One turning vector, and how many steps it has turned:
The counts run from 0 to 823.
[160  79 151  87 102 143 105  94 145 141 136 133 178 123  96 135 116 153
 118  92 125 107 126 128 112 144  79 119 150  92 153 153 112 150 166 123
  98 159 129 127 115 179  97 110 108 153 159  81] | 521
[143 145 135 126 147 178 160 122 173 117 133 136 138 123 103 184 140 131
 151  83 131 120 118 107 145 168 126 140 130  90 146 131  79 133 131 130
 134 165 136 107 113 118 167  76 134  91 185 177] | 364
[118  99 112 110 115 111 139 122 140 135  88 157 146 169  98  97 127 109
 206 117 140 153 126 142 178  91 134 146 120 104  95 151  84 140 109 154
 151 147 142 136 109 166  94 128 112 116 133  81] | 819
[142 120 119  79 158 163 153  98 171 153 132 157 188 175 121 143 149 128
 136 120 135 127 138 128 176  93  92 145 113 123 118 163 112 147 121 112
 117 142 163 142  91 145 124 105  81 143 167 101] | 373
[142 114 130 107 125 116  98 149 161 137 127 166 148 121 112 128  97 135
 135 117 129  86 101 189 110 103  69  93 172  89 132 132 102 155 140 118
 107 187 154 110 109 138  99 142 114 120 154  86] | 744
[112 169  88 152 165 109 136 158 109 138 134 161 112 135 112 114 120 101
 148 137 123 102  87 164 155  69 137 143 125 140 103 142  95  97 132 154
 147 116 188 106 157  91  95  94 122 104 137 162] | 422
[149 128 102 107 132 131 108 110 100 155 140 148 164 139 106  96 122 135
 101 160 104  99 111 151 133  79 103 122 132 142 128 150 141  85 177 140
  90 107 173 124 145 128  75  85  95 168 133 104] | 86
[ 91 153 122 178 149 104 107 161 121 126 142 142 102 105 120 131 117 106
 162  96 115 105  90 150 127  93 114 129 145 115 145 116  79 136 160 180
 126 128 155  86 157  84  96 118 135  73 137 151] | 276
[116 110 125 139  90  84  87 107  89 122 132  85 115 102  81 128 113 147
 148  89 112 113  92 127 108 127  99 140 132 133 144 131  78 117 174 175
 125 134 123 102 183 148  98  90 130 111 141 142] | 386
[144  88 134 139 121 155 168 103 105 110 133 135 186 150  69 103 155  94
 167 109 132 151 157 109 178 120 125 133 133  94 111 133 148 102 132 146
  98 113 123 119 120 105 145  85  95 148 155 154] | 440
[ 95 136 156 122 137 141 166 115 128 132 140 157 128 132 102 141  97  86
 143 127 155 122 117 117 149 119 128 149 104 111 130 137 123 137 136 129
 154  84 200 152 109 138 168  86 124 215 152 139] | 579
[159  88 129 117 107 144 149 111 120 135  92 167 162 145  68  84 104 112
 155 144 139 143 115 143 146 123 170 120 160  62 115 133 144  86 132 133
 116 129 131 136 100 163  92 104 123 182 147 109] | 555
[147 135 116 107 179 153 170 140 149 162 162 172 150 141 132 150 131 106
 105  73 133 107 106 149 134 119  91 154 129 103 104 174 120 140 111 110
 129 141 176 107 117 125  94 109 106 125 177 141] | 226
[143 103 120 121 137 138 148 112 142 159 149 137 148 130 128 151 135 150
  93  79 150 113  87 167 127 103  88 130 146 107 103 191 152 110  95 111
 106 138 157 131 137 165 104 115  70 145 175 164] | 113
[125 146 130 130 131 164 133 106 193 134  87 136 139 140  99 177 134 157
 153 134 128 131 109 137 143 132 144  96 165  70 171 121  68 135 133 145
 120 165 138 118  99 147 180 109 141 116 168 151] | 769
[148 107 103 141 135 134 120 146 149 120 131 150 155 135 106 103 148 123
 177 109 125 110 127 169 155  80  90 110 152 112  97 131 101 115 129 139
 100 175 120  99 123  81  89 124  87  46 156 136] | 191
[ 59 100 159 165 121 129 121  99 138 128 143 114 107 112 121 149 122 107
 195  80 147 137 117  93 149 107 116 150 106 127 166 143  86 159 162 174
 133  95 147 153 128 132 133 118 109 127 156 131] | 612
[109 128 140 145 124 153 123 103 121 105 132 115 130 115  86 136 129 105
 190 107 117 133 144  72 154 141 133 147 111 137 162 112  71 133 194 178
 135 114 132 127 133 101 132  74 137 104 149 141] | 501
[171 114  97 115 107 132 132 122 140 135  88 130 138 134  86 127 121 166
 128 130 130 126  83 177 128 123 146 114 166  87  94 151 119  71 103 126
 116 171 120 112 142 164 101 102 109 103 153 167] | 334
[144  54 145 138  86 125 110  98 115 129 118 116 181 127  76 104 143 138
 150  99 124 133 127 145 136 107  98 102 169  80 134 137 134 112 146 154
  69 143  95 113 135 148  92 129  88 125 147 107] | 814
[117 150 131 163 150 165 144 126 131 127 154 156 134 130 113 132 136 110
 137 162 135 109 114 144 153  72 128 102 141 128 133 124 137  92 152 137
  95  96 179 126 121  72 161  90  86 157 157 186] | 285
[ 90 130 147 148 110 109 118 148 134  91 135 139 116 113  90 124 106  90
 219 123 144 114 125 131 154 114  96 122 118 126 126  97  67 159 159 159
 147 145 155 126 131  86 156 104 126  99 135 129] | 390
[125 133 152 138 122 168 139 127 146 119 133 180 108 105 109 127  89 106
 156 157 164  98  95 137 124 127 152 107 136 105 130 131 148 102 155 110
 134 110 187 174  94 131 150 102 119 201 161 153] | 691
[110 102 143 141  89 120 136  68 105 113 122  80 166 138  70 134 157 145
 139 130 128 148 125 118 155 113 126 114 134 118 142 139 116  92 136 171
  92 101 119 119 165 128 178  78  89 155 143 171] | 729
[147  72 132 137 108 108 141 137  78 130 151 146 155 123  91  80 117 101
 136  73 137 117 109 152 128 111  99 150 136 102  82 163 154 100 119 138
 111 123 132 118 151 135  62 111  92 142 155 129] | 670
[135 111 120 115 132 118 148 123 144 160 129 146 149 140 116 145 130 151
  86 105 147 110  83 187 125  93  94 117 151  89 102 180 150 111  84 103
 107 139 163 121 135 168 128 125  81 165 167 150] | 112
[164 149 118  86 120 171 155 111 156 113 109 151 146 139  84 163 115 142
 141 157 149 113 112 128 142 152 136 118 131 114 111 130 106  90 125 106
 141 154 163 143 105 139 183  59 120 154 173 165] | 511
[123  95 141 152 138 147 154 107 144 158 147 139 132 119 127 156 134 134
 101  71 150 118  82 152 119 111 116 124 152  81 125 178 157 116  92 120
 109 116 144 133 132 165 114 124  79 156 181 169] | 404
[116 134 156 181 158 172 145 145 148 121 175 171 116  93 123 156 121  93
 138 104 146  95  99 142 119 123 119 116 156  88 147 127 134 122 152 123
 106 121 164 119 113  79 143 108 109 141 183 184] | 140
[134 155 123 112 110 125 133 141  98 104 120 139 115 108  73 118  78 101
 173 131 136 111 106 115 129 163 147 144 112 133 121 110  81 108 171 147
 175 129 161 122 139 123 136  55 163 147 139 151] | 648
[129 134 139 136 122 176 144 125 148 115 145 168 111 107 113 132  94  99
 169 158 165  98 103 124 135 119 148 117 124 129 122 135 146  86 154 115
 134 115 181 178  93 107 151  86 109 176 167 167] | 690
[153 107 136  97 121 134  89 104 115 153 146 133 171 116 105 124 111 150
 101 103  99  90 119 129  97 123  76 117 159 118 163 143 118 138 193 137
  84 143 141 111 135 145  72  99 116 150 151  86] | 231
[136 126 143 124 112 172 145 129 159 106 137 174 126 116 104 131 101 109
 174 166 175 105 113 150 145 115 125 103 135 114 103 126 137  95 132 102
 130 140 163 170  85 113 175  93  90 164 162 164] | 399
